[[ 36  20 -21  34  75  25 -23  49]
 [-39  35  -8  55  22 -11   5  35]
 [-64  49  24  68   5 -14   4  11]
 [ 20  21 -28  43  59   6 -14  51]
 [-15  60  56  22  45 -28  61  51]
 [-24  34 -12  66  28  -8  -6  30]
 [-39  50  34  40  30 -11  23  31]
 [-11  52  43  14  53 -22  52  54]]
=>
[[-15  60  56  22  45 -28  61  51]
 [-11  52  43  14  53 -22  52  54]
 [-39  50  34  40  30 -11  23  31]
 [-64  49  24  68   5 -14   4  11]
 [-39  35  -8  55  22 -11   5  35]
 [-24  34 -12  66  28  -8  -6  30]
 [ 36  20 -21  34  75  25 -23  49]
 [ 20  21 -28  43  59   6 -14  51]]

[[ 27  33  35  35  16  34  -2 -13]
 [ 31 -11  -6 -24  -9 -21 -21   3]
 [-42 -19 -28 -20  -2 -20  34  41]
 [ -6  71  71  71  19  74 -19 -29]
 [  6  12  14  15 -10  13  36 -14]]
=>
[[ -6  71  71  71  19  74 -19 -29]
 [ 27  33  35  35  16  34  -2 -13]
 [  6  12  14  15 -10  13  36 -14]
 [ 31 -11  -6 -24  -9 -21 -21   3]
 [-42 -19 -28 -20  -2 -20  34  41]]

[[-57 -45   1   8 -64 -29  65  68  30 -54 -26]
 [ 39 -49  66 -66  21  30  55 -66 -40   8 -57]]
=>
[[ 39 -49  66 -66  21  30  55 -66 -40   8 -57]
 [-57 -45   1   8 -64 -29  65  68  30 -54 -26]]

[[-47 -21 -47  11 -12 -18  36  20 -33]
 [-29  37  -6  15  36  -7   7  29 -43]
 [-14  46 -45 -26  27 -39  54  46 -28]
 [ 16  75  19 -31  21 -35  25  35 -19]
 [-18  20  -3 -41  39 -53 -30 -49  12]
 [-14  28  42  16  39   3 -41 -12 -27]
 [ 24 -37  25  42 -26  37  45 -19 -17]
 [-57 -41 -17  15  -6 -12 -30  39 -49]
 [ -1  46 -48 -19 -17 -21  66  64  -3]]
=>
[[-14  28  42  16  39   3 -41 -12 -27]
 [ 24 -37  25  42 -26  37  45 -19 -17]
 [ 16  75  19 -31  21 -35  25  35 -19]
 [-18  20  -3 -41  39 -53 -30 -49  12]
 [-29  37  -6  15  36  -7   7  29 -43]
 [-57 -41 -17  15  -6 -12 -30  39 -49]
 [-14  46 -45 -26  27 -39  54  46 -28]
 [-47 -21 -47  11 -12 -18  36  20 -33]
 [ -1  46 -48 -19 -17 -21  66  64  -3]]

[[-28   4  12  15 -11  26  20  16  39   3  -1 -12  -1 -32  19   8]
 [-29 -36 -12  -9  30  -1  19  27 -73  35 -34  59 -21 -76  23 -33]
 [-36 -11  15 -24 -15  29   3 -32  16   4   8 -17   1 -13  21 -10]]
=>
[[-36 -11  15 -24 -15  29   3 -32  16   4   8 -17   1 -13  21 -10]
 [-28   4  12  15 -11  26  20  16  39   3  -1 -12  -1 -32  19   8]
 [-29 -36 -12  -9  30  -1  19  27 -73  35 -34  59 -21 -76  23 -33]]

[[-37  12  -3 -25  25 -28  52 -10  29  21  12]
 [ 31  -3 -10  -3 -60  46 -26   5 -14 -48 -53]
 [ 30  -8   8  24 -19  20 -46   7 -24 -17  -6]
 [-17 -10 -11   4  55 -32  13   3   1  47  45]
 [-31  12  -4 -37  -6 -19  48 -13  34  -1  -6]
 [ 20   4 -13 -14 -62  43  -5   1  -2 -49 -60]
 [ 33 -13  15  41   5  13 -58  11 -35   1  15]]
=>
[[ 33 -13  15  41   5  13 -58  11 -35   1  15]
 [ 30  -8   8  24 -19  20 -46   7 -24 -17  -6]
 [-37  12  -3 -25  25 -28  52 -10  29  21  12]
 [-31  12  -4 -37  -6 -19  48 -13  34  -1  -6]
 [ 31  -3 -10  -3 -60  46 -26   5 -14 -48 -53]
 [-17 -10 -11   4  55 -32  13   3   1  47  45]
 [ 20   4 -13 -14 -62  43  -5   1  -2 -49 -60]]

[[-24 -55  34]
 [ 81  13 -10]
 [ 15  57 -33]
 [-80   1  36]
 [ 44 -50  54]
 [ 79 -15   8]
 [-30  69 -62]
 [-19  17 -29]
 [-17   8 -37]
 [ 48  71 -22]]
=>
[[ 44 -50  54]
 [-80   1  36]
 [-24 -55  34]
 [ 79 -15   8]
 [ 81  13 -10]
 [ 48  71 -22]
 [-19  17 -29]
 [ 15  57 -33]
 [-17   8 -37]
 [-30  69 -62]]

[[-18   8 -63  -1  40  -2  34  40  29  -9]
 [ 12 -22   6  -8 -12  -7 -19  -6 -22 -18]
 [  9 -20   1  -7 -13  -5 -19  -5 -20 -19]
 [-16  -5 -53  -3  16  -5   9  19   8 -10]
 [-17  -2 -56  -3  23  -2  13  25  17 -11]
 [-16   4 -57   0  26  -1  19  30  17 -14]
 [-16  -1 -58  -4  29  -2  17  27  18 -14]]
=>
[[ 12 -22   6  -8 -12  -7 -19  -6 -22 -18]
 [  9 -20   1  -7 -13  -5 -19  -5 -20 -19]
 [-16  -5 -53  -3  16  -5   9  19   8 -10]
 [-17  -2 -56  -3  23  -2  13  25  17 -11]
 [-16   4 -57   0  26  -1  19  30  17 -14]
 [-16  -1 -58  -4  29  -2  17  27  18 -14]
 [-18   8 -63  -1  40  -2  34  40  29  -9]]

[[ 3 33 66  7 -1  0  1 -1  1  0]
 [63 38  2  0  0  1  0  0  1  0]
 [ 1 -1  1 21 71 16  1  0  1  2]
 [ 2  0 13 71 27  0  1  1  1  0]
 [-1 -2  0 -1 -1  1  0  0 25 73]]
=>
[[ 3 33 66  7 -1  0  1 -1  1  0]
 [ 2  0 13 71 27  0  1  1  1  0]
 [63 38  2  0  0  1  0  0  1  0]
 [ 1 -1  1 21 71 16  1  0  1  2]
 [-1 -2  0 -1 -1  1  0  0 25 73]]
---
[[-47  -4 -12 -29 -32]
 [ -6  -5  37  -2  20]
 [ 10 -48  -7  16 -28]
 [  4  24  27   1  57]
 [ -8 -15 -67  -2 -40]]
=>
[[ -4 -12 -29 -32 -47]
 [ -5  37  -2  20  -6]
 [-48  -7  16 -28  10]
 [ 24  27   1  57   4]
 [-15 -67  -2 -40  -8]]

[[-48 -44 -42  21]
 [-45 -33 -30  -9]
 [ 67  52  47  -8]
 [ 20  13  12  20]]
=>
[[-44 -42  21 -48]
 [-33 -30  -9 -45]
 [ 52  47  -8  67]
 [ 13  12  20  20]]

[[-11   9  11 -27   1 -61]
 [ -7  16   0 -20   9  10]
 [ 13 -24 -16  40   9   3]
 [  1  -3 -12  -7   6   5]
 [ 30  17   5 -48  12 -47]
 [ -6   5  16 -21 -15  24]
 [  9   8  12 -34 -13  -3]
 [ 33   4 -33  16  17  10]
 [ 27  21 -23 -18  24  -4]]
=>
[[  9  11 -27   1 -61 -11]
 [ 16   0 -20   9  10  -7]
 [-24 -16  40   9   3  13]
 [ -3 -12  -7   6   5   1]
 [ 17   5 -48  12 -47  30]
 [  5  16 -21 -15  24  -6]
 [  8  12 -34 -13  -3   9]
 [  4 -33  16  17  10  33]
 [ 21 -23 -18  24  -4  27]]

[[ -4 -55  42 -43  10  47 -38 -22 -52   6]
 [-46  34  17  -8   0   4  47 -55  -4 -60]]
=>
[[-55  42 -43  10  47 -38 -22 -52   6  -4]
 [ 34  17  -8   0   4  47 -55  -4 -60 -46]]

[[ -5   5  30   3  -2  -1 -36  -2 -21   1   7]
 [-24 -21  57 -15   0  13 -71   7 -31 -46 -16]
 [-24 -28  39 -18  13  13 -56   4 -30 -39  -6]
 [-28 -26  67   9  -4  -5 -71 -35   1 -41   6]
 [ 25 -40  12  -2  51  -7  -4  -3  45 -13   8]
 [-24 -30  65   9   3   0 -75 -33   1 -36   4]
 [-27 -28  60   4  -2   1 -68 -27  -3 -41   0]
 [-36 -35  46 -12 -10  15 -58 -11  -6 -64 -26]]
=>
[[  5  30   3  -2  -1 -36  -2 -21   1   7  -5]
 [-21  57 -15   0  13 -71   7 -31 -46 -16 -24]
 [-28  39 -18  13  13 -56   4 -30 -39  -6 -24]
 [-26  67   9  -4  -5 -71 -35   1 -41   6 -28]
 [-40  12  -2  51  -7  -4  -3  45 -13   8  25]
 [-30  65   9   3   0 -75 -33   1 -36   4 -24]
 [-28  60   4  -2   1 -68 -27  -3 -41   0 -27]
 [-35  46 -12 -10  15 -58 -11  -6 -64 -26 -36]]

[[ 15  75]
 [-15  -1]
 [-38  15]
 [ 12 -20]]
=>
[[ 75  15]
 [ -1 -15]
 [ 15 -38]
 [-20  12]]

[[ 26 -28]
 [  0  36]
 [ -9  -7]
 [ -7 -70]]
=>
[[-28  26]
 [ 36   0]
 [ -7  -9]
 [-70  -7]]

[[-20  72  32 -38 -64  77]
 [ 76 -67  83  47  27 -64]
 [-63  53  -9 -41 -83  16]
 [ 16  28 -44  49  -6  65]
 [-68  71  13 -23 -53  81]
 [-71  50   9  58 -47   6]
 [-56 -74 -41 -75   4  11]]
=>
[[ 72  32 -38 -64  77 -20]
 [-67  83  47  27 -64  76]
 [ 53  -9 -41 -83  16 -63]
 [ 28 -44  49  -6  65  16]
 [ 71  13 -23 -53  81 -68]
 [ 50   9  58 -47   6 -71]
 [-74 -41 -75   4  11 -56]]
